Each path below is one point turned by a fixed rotation once a step. After each direction that follows a path, write how fast that rotation turns it, in deg/step (0 if it stays still).
Each turn is a multiple of 5 degrees from 10 to 175, or 0.
Each row of a path follows its step; steps can be skipped.
path 1
step 0: [ 27  14 -10  -3  21 -36 -20   4   2 -29   9 -23  30   6  -5 -10   3  38
  29   6  39  12  -2  39 -14  -5  33  29  22   0  21 -16 -22 -21 -34  12
  10 -18  14]
step 1: [ 27  25 -17  25  -1 -37  34  11   0   9  15   7   1  22   9 -32 -13  39
   0   3 -17  26 -12   5   0  -5  40  -9 -15  13   0 -40   5 -31 -11  -5
  -4 -20  51]
step 2: [ 11  21  -1   9  27 -52  36  -2  13  33  25 -11   6  13  37  -1  -6  15
  -7  -3   2 -25 -47  -7 -19   0  16   6 -41   1  32   2   2  -3  36  16
  -4 -14  -4]
step 3: [  0  24   6   0  34  -8  -4 -12   8  44  -7 -20  11   9  24  -4  -5 -16
   4   3 -57 -16  -7  31 -14  -9  -2  18   3 -30  39 -27 -25 -26   3   3
 -43 -15 -21]
step 4: [ 21  34  33  33  19  -4 -11 -27   5  36   8  13  27 -32  -1   5 -42  -1
  -3  -7   2   3   7  -7  14   1  19  -7  40 -46   7 -23 -22 -20   9  -5
  10 -26 -23]
step 5: [ 16  10  18  29  16  -4 -13   7   4  17 -14   7  13   0  10  13 -10  26
 -16  -8  24 -40  31 -10  34 -33  19 -21 -17   9 -41 -35 -28  -7  19 -10
 -29 -34 -18]
step 6: [ 43 -25  27  12  10 -11  18 -13 -23  24   3 -27   0   6  32  -5  24 -24
  22   9  15 -43  18  -8  43 -36  24   4  20  16 -14 -10   1   2   1  38
  -8   1  -3]
step 7: [ -4  -3  19  37 -33   3   4 -23 -52  30  23 -41  20   7   6 -10  18  -5
  -4 -21  -7 -12 -12   2 -23 -54  -5   8  26 -10 -28   4  13   7 -15   4
 -24 -15  13]
step 8: [ 39  22 -10  16  -2  11 -22 -33 -22   6  -5 -31   4  -1   9   9 -56   2
  10  -8  28  -5  -8  -3 -23 -49 -15  -3 -21 -12   3   4  15  43 -38   5
  -4 -10   7]
step 9: [ 11  23  20 -15   3 -15 -16   7 -30 -44 -10 -34  16 -22  13 -31 -20   3
  26  24  20 -24  -8  15 -19   6  31 -10 -21  -2  -8 -36   5  18 -45 -12
 -25 -12  -6]
step 10: [  4  14  23 -23   6 -15   5 -20  21 -24  48 -27 -21   2  16 -32 -17   4
  21  41  13  24  -2 -28  -9 -22  36 -10   5  -4 -10 -25  24 -19   1  -2
 -27 -21  34]
Speeds:
[  1 -16   3   5  -1  -7   6  -4   4  -4  -1  -1  -5   4   6   3   2   3
   1   4   2  -1  -3  -6  -2   9   7  -6  -6   5 -10 -13   9  -5   9   8
  -9  11   0]  85
[-11   0   9  -1  -3  -7  -6   6  -9  -6   0  -1  15  -3  -9   6  10   7
   0  -2   7  -9 -11   6  -8   3   1   0  -1  -1  -3   4  -1  -6   8  -3
  -4  -5  -4]  160
[  0  11  -8   3  -2  -2  -2   1  -3  -4   8   3 -12   1  -4   1  -2 -10
 -12  11   6  -1  -4   7  -9   9  10  -3  -3   1   7   5  -3  -6  -4   8
  -9  -4   6]  40
[ 7  1 -4  6  3 -2  5  8 -6 -1 11  4  0 11 -8  6 13  3 -3  2  2  3  6  2
  5 -5 -3 11  4 12 -6 -7  4  1  1 10 10 -7  2]  65
path 2
step 0: [ -4   3   3  34  -7 -17  -6 -17  -8  19  40 -12  47   9 -13  -8 -34  18
  -3 -25   9 -22  30  -4   2   9  18  16   0 -30  -3   3  36 -11  -2  -1
  11   3  10]
step 1: [-16 -16  -3 -22 -16  -1   1  -7  19 -16 -23 -17   5 -26 -33   5 -15  11
 -32 -12   0 -22   9 -23   4  15  10  28 -12 -39  14 -20   2  -8 -39 -20
  24  15   2]
step 2: [ -2  10  29   7  33   2  16 -10  21  -7 -35  -4  19  -9  -2 -29  17  14
  -8  22   8 -19  12 -30  -3   8  30  -3   0  -9 -45  -4 -28   3  -8  -6
   3  28  27]
step 3: [-22  35  21  27  18 -11  16  -5  16  -9  -7  -4  -3   4 -22   8  -7 -16
   0 -19  -2 -13 -16  14   6  22  38  15  20   2 -13  18 -18 -18  -7  46
  -5  22 -31]
step 4: [ -4  55 -26 -12 -13 -18  17 -15  21 -15 -17  39  17 -13 -33   4 -16  -3
  17  -7 -37   1 -13  15 -12   4  -7 -13 -12   4   3  -3   3 -11   9   6
  24  25   6]
step 5: [-16  -5   3  10   7  -5  -9  -2  14  18  12  48  -7 -12 -22  -8  14  -6
  10 -26   5  -6 -12  -5   4  -9 -12 -12  -5   5 -42 -19 -19 -44  16 -24
  45 -17  -1]
step 6: [-10   0   9   1   0  -2 -17 -46  14   3  12  20  19   4  19   2   9  25
  32 -41   8 -29 -18 -21  10  29   2 -28  22  -4  23   5 -16  -5 -10 -13
  -1 -22 -21]
step 7: [ 16  14  24  -5 -32  35  11 -10   3 -35  23   4  15 -14 -12 -11 -14  24
 -21 -31   8  -8  33 -22  -1  -3   9 -15  14   5  23  29   1  -6  30 -15
  23   7 -12]
step 8: [-10   7  20 -35 -12  31 -17   4 -20 -15   0   8 -34 -19  -7 -25   7  28
   3 -39   8 -13   9   8  19 -12  34  -7 -33 -23 -22   0   9  -4 -14   3
  -5  17  11]
step 9: [-36  -4  17  16 -10  -5  13 -23 -20  13  -9  11  10  11  20 -19 -15  30
 -26 -18   2   5  12  30 -12  37  29 -15 -11  28 -22   0   1   0 -25  -4
  -8  20  25]
step 10: [-47  43 -16  29  -3  46  18  -1  -8  -2 -18  -7   0 -26 -16  17 -16  11
 -28  10  17 -14 -15   6 -11  21  -6   4   7   9   0  -7  21 -17 -20  -6
   3  -8 -13]
Speeds:
[ -2   3   7   9   6  -5   5  -9   1   6   8   4   4  10   6   0  -1   7
  -1  -3  -3   2   4   1 -12  -3   6   5   6   3  15  -7   3  -6  -8   9
 -10  -3  -9]  115
[ -9 -10   0   2   9   0  -3  -6   6  -7  -4   3  10  -6   0   4  -1   5
  -4   6   5  -6  -7  -2   0  -1  -6  11  -2   8   1   2   2  -3  -7 -16
   0 -16   2]  80
[-11   0   0   1   3   1 -10 -11   2  -7 -11   2  -6   0   1  -8   2  -6
  -3   5  -5   6   0   7   1  -6   7   2  -8  13  -3   9  10  -2   7   8
  -4   9  -3]  65
[  8   8  -1  -3   3  -6   0 -10  -3   0  -4   5  15   6   2  -9  -3  10
  12  10  -3  -1   0   1  -5   1  -1  -9  -5  -5  -2   2   4  12   4  -7
  -8   3   8]  160
[  4   5   1  -5  -3  -5   2 -14  -2   1  -5  -7  -5  -3  10  15 -14   6
   5   1   8   9   3   1  -2  -5  -4   4   6   1  -6   3   0  -1  -3  -4
  11   7  -9]  120
[-10  -4   4   0   5  -3   4   1  -3   9   5  -2  -3   2  12  -9  11  -4
  15  -7  -2   0  -1   1   3  -3   7   9  10   3 -11   4  -3   7  -5  -7
   3   1   7]  115
path 3
step 0: [ -1   4 -12   3  -2 -30   0 -32 -17  23 -34 -13  43   5 -16 -12  -2  11
  31  -5  36  37  17  13   9  20  12  -6   6  -1   7 -11  21  14  14  -5
  -8  36   0]
step 1: [ 26  -8  33 -13  16 -16  26 -33 -15 -17   1  13  24   8 -26   7  -8  11
  27  -5  17  20 -21  29  29  10  16  -8   0   0  19 -20  26 -14  19 -15
  30   7   1]
step 2: [  6  27  45 -21   7 -27  44 -20 -25  27 -11 -17  17  -3  -3   4  11 -17
  -7   0   5  24  -3  13   0  -1  28   2 -24 -23 -13 -11  31  -5   2  10
   3  25  -7]
step 3: [ 19   9  25 -40   9 -21  16  10   6  10  41  -1   4   2  -6  31  12  -7
  35  12  11  20 -10  -6   1 -27  18 -24  -1 -14   9  -7  13   2  37  24
  12  25 -21]
step 4: [ 24  19  12 -12   3 -33  -4   7   4  -5  18 -18   6 -22   7  17  40  18
  11   4 -12  30  28   9 -19  19  35 -15   4 -19 -21   1  24  39   9  -3
   3  21 -10]
step 5: [ 19   8 -10 -23   0   3  15   2   4 -28  41  -4  10 -23 -27  31  -4  38
  -3  23 -22   9 -16   5  -3  25  37  -2  19 -14  19 -17  16  11  10   9
 -16  29   6]
step 6: [  4  27  -5  -6 -10  10   8 -13  26   3  -9  -5  30  -3  11  28 -11  36
 -23 -11 -10  40 -12  20 -15  15  29 -21 -22   5 -14  -9   5  21  -4  14
 -27  39   1]
step 7: [ -2 -14 -15   6   6  -4  20  -5  32  11   8   0   5  -2  20  22  -5  17
   9 -18   8  35 -54  -8  18  23  18  -9   8   7  33  -3   8  13  29  -6
  -6  43  15]
step 8: [-18   1  35  16   7 -13  -3 -12  19   1 -14 -15 -11  16   8 -13  -8  12
  16 -10  12  20   4  12   9  47  36  -2 -27  22  16 -13  24  30   4   7
  -1  44  12]
step 9: [-24 -27  56  15  15  14  35  -9 -11   9  17  13   8   1   8  23 -16  14
  15  17 -18  14  -5   8  30  26  16   3  -1   3  15  -6  14   6  34  22
  10  16  12]
step 10: [-16   5  29   4  -7  -9  20   4 -15  33  13  -4  29   0  15  17  -8 -10
  24  -5   3  25  13   5 -21  27  -1  -8 -33 -10   8  -6  31  34  -4  53
   2  -3  14]
Speeds:
[  5  18   6  -8  15   2  -3   7 -10  -4  -1  -8  -2  -6  -8   2   9   3
   4  -3  -4   9  -2  -5  -1  -8  -3  -7   0  -5   3   4  -2  -6  -4  -5
  -2  -5  -2]  35
[-12   1   2 -14   5   2   7  -7   6   3  -4 -13 -11   8  -2  -3   0  -2
  -8  -5   2  -4  -4  -2   7  -1   2  -9   3   4  -7  -1   4   5   8  -2
  12  -6   4]  60
[ -5  -3 -14  -4  -6   1  -4   0  -2   0   8  -9  12   0  -9   2  -1   9
   2   6 -13   3  10   3  -3   4 -10  -6   8  -5  -3   0  -2  10  -2   6
   3  -9   5]  60
[ -5  -7  -1   5  12  -5  -3  -1  -6   4  -6   0   3   9  -4 -12 -13   0
   5  -5 -14   9  -6   3   1  -1  -7   3  -9   2   3  -4  -3   2   6  -9
  -2   8   3]  45
[ -1   1   8  -4   2   6   3   0  -4  -4   4  -9   8  -1   3   3  -2   9
  -6  10  -3 -11   2   2   7  -4   2  11 -12  -2  -8  -9  -3  -9  -5  -3
   1   4  15]  100
[ -2  -1   0   3   0  -6  -3   7   6 -13  -4   0  -1  -4  -7  -5   4   4
  15  -2   3  -5   7  -4  15  -3   5   7   5   2  -3   3   6  15  -3 -11
   1   2   3]  95
